One turn moves each row of this set onto another row. After a few examples, where does it send each row asked below?
filef: [ 31  -3  24 -27  -6  11  -3  -8 -12  16 -14  -7   5]
demid: [ 46 -18   1 -12   7  -9 -16 -14 -13 -25  34   6  -5]
gunad: [-11  -2  24 -21 -20  -5  16  -6 -24 -27  35  21   1]
pobe: [-13   5  27   3 -33   1  21 -14 -11  16  -3  13  11]
tiru: [ 24 -16 -23 -16  22  -2   0 -23  -3  -2  35 -18 -10]
lafot: [  5 -20  -2   6  11  36  10 -14 -26 -14 -12  11   3]
zol: [  7 -11  29  10  -5 -26   5   1  -1 -38  21  19   1]
napav: [ 29  -2   4 -21   2 -10  38 -27  25   8  22  -3  -6]
Zapi: [ 11   3  24 -19 -20  -8  46 -15  17  -2  22  14  -4]
pazif: [  4  -2  34 -11 -20  26   9   4 -23   0  -4  17   7]
ner: [ -6  -4   8   5 -10  16  48 -15  14  -7  38  22  -5]
fepu: [  0 -12   6  14   3  48   5   1 -21   6   8  10   3]
latif: [ 20 -22  -6  -6  18  23   6 -19 -17  -4 -20  -3   3]
voton: [ 15   8  12   8 -14 -12  16 -18   9  35  39  -8   5]
depiz: [ 24 -15  10   1  -6   1  -8  -5 -24 -37  43  25  -4]
mezek: [ 12 -10 -13   5  10  12  40 -23  25   7  34   1 -11]
sig: [ 33 -20  -6   4  10   4 -12 -11 -18 -30  42  13  -7]
nemuv: [ 36 -12  18 -13  -9 -14  -9  -8 -20 -33  31  18  -3]
div: [ 23 -19  -2  17  24 -21  -3  -9  11 -23  24  -4  -4]
lopa: [ 10  12  20   7 -22 -12  17 -15   6  32  42  -1   6]
nuron: [ 15   3  12 -11 -16 -14  11 -23   1  29 -12  -9   8]
ziz: [ 28 -12  18  -2   8 -38  -2 -10   7 -26  16   1  -1]
koza: [ 22 -12  11 -19   3   9   9 -18 -20 -10 -27   2   6]
Lati: [  1  10  15  16 -20  -4  20 -13   5  28  46   5   7]
Lelat: [  8   8   7  18 -12  -2  14 -16   7  33  45  -2   3]
tusud: [  9  -7 -15  15   6   7   8 -25   3  34   2 -13   1]
seg: [  2 -13  17  -8  -5  22  14 -11 -27 -18 -18  16   6]
lidu: [  5 -19   5  30  11 -10   3  -2   1 -35  34  14  -3]
zor: [ 28 -13  -6  -1  17  31  -6  -9  -8  20  -1 -12  -1]
Ret: [ 23  -3  13 -43  -5 -26   4 -19 -10 -12  20  -9  -5]
mor: [-19  -5  -3  27 -11  21  18 -14  -8  19  12  10   5]
Kez: [-14 -16 -13   8   8  19  11 -11 -16 -18  50  10  -6]

zor -> fepu
lopa -> voton
tusud -> mor
Now these:
zol -> ziz
demid -> sig
mezek -> ner
Ret -> tiru
koza -> latif

One turn moves each row of this set onto another row. After a few examples, where does it send each row asked below?
gebob: [ -2  -6  21 -47   3 -29  -7  -5  16 -10 -44 -39  -4  -3 -13 -33]
kibo: [-19  -1  24 -32 -40 -16   1  -9  25 -28 -24 -33  -1  32   9 -24]
gigom: [ -4 -11  14 -50   1 -21   4   1   9  -3 -53 -43  -9  14 -12 -24]
Sizu: [ -5   2 -11 -15   2   3 -38 -22  21  -6 -33  10  -1  17  52  -4]
nagev: [ 12   9  12 -47   9  -9 -35 -42   8   0 -45 -18   2  -8  22 -36]
vifod: [  7   4  -8 -46   6  -9 -26 -37   2  -6 -44 -12   4  11  25 -53]
Vami: [ -2   5 -14 -47  14 -18 -30 -43   0  -4 -31 -11   0  10  14 -34]
bimiv: [  7   9   3 -53   5 -15 -28 -35   0  -8 -58 -10   0   6  28 -42]
bav: [  3   8   0  -6  -9  16 -37 -42  17  -4 -36  14   7  23  36 -16]
zigof: [ -2  -4  14 -57  -1 -27  -2   7   3   4 -57 -30  -9  -1  -1 -27]
fedo: [  6  -1   1 -24 -19 -15  15  21  27  -4 -40 -23 -17  27 -15   5]
bagi: [ -1   6  10 -17 -21   0  16  15  30   5 -36 -20 -14  21 -19   7]
vute: [ -6   8   2 -11  -8   1 -38 -33  26  -2 -22  19 -12  15  43 -14]
poti: [ -7   7  -3   3 -19   5  -3  -7  44   1 -25  15  -2  31  10  11]
geb: [ -1  13   6 -48 -13 -25  18 -15  33   5 -26 -26   6  18  33 -45]
Supu: [ -3  -8   6 -16 -25 -13  22  19  27  10 -38 -17 -12  24 -13  -7]
Nafep: [ -3  12   3   3 -19  20  -6  -6  38  -3 -39  15  -2  26  25  13]
fasim: [  0  32  19 -14 -44   1  15 -27  22 -15 -29   2  -8  12  -5 -21]
Gorut: [ 10   9   2   6 -26  15  -6  -6  40  -6 -27   0   6  33  16  12]
fupo: [ -1   3   4 -56  16 -16 -19 -40   5   1 -46 -17  -1   2  20 -38]
Taza: [ -1   3  13 -18 -28  -8  14  24  13   8 -43 -16 -16  19 -18  -8]
zozet: [  6  13  36  -6 -19  -2   7 -20  30 -23 -58  10   0   4  42 -22]
mav: [  3   9  -2 -22   0  10 -36 -44  17  -9 -35  11  -6  13  47 -10]
far: [  5   0  17 -10 -17   0   0  17  16   1 -49 -26 -21  17 -22   1]
Midot: [-11  -5  17 -43  12 -21  -5  -4  11  -3 -56 -30   5   8 -21 -35]
zotun: [  6  -8  14 -51   1 -35  -1  -7  18  -8 -50 -35 -16   1  -7 -28]
gif: [ 10  18  -7   2 -12  14  -5   9  40  10 -39  10 -10  13  19   9]
Sif: [ 22   3  20 -27 -19 -21  -4 -32  10  -2 -26 -14 -32   8  49 -28]
mise: [ 15  15   0   3 -18   7  -1   6  44 -11 -35   6  -2  28  21   9]
fen: [ -3  21   9 -18 -10   8 -39 -38  21   1 -27  18   4  11  36  -9]

geb -> fasim
zigof -> poti
Now these:
vifod -> Taza
bagi -> mav
bimiv -> Supu
far -> Sizu

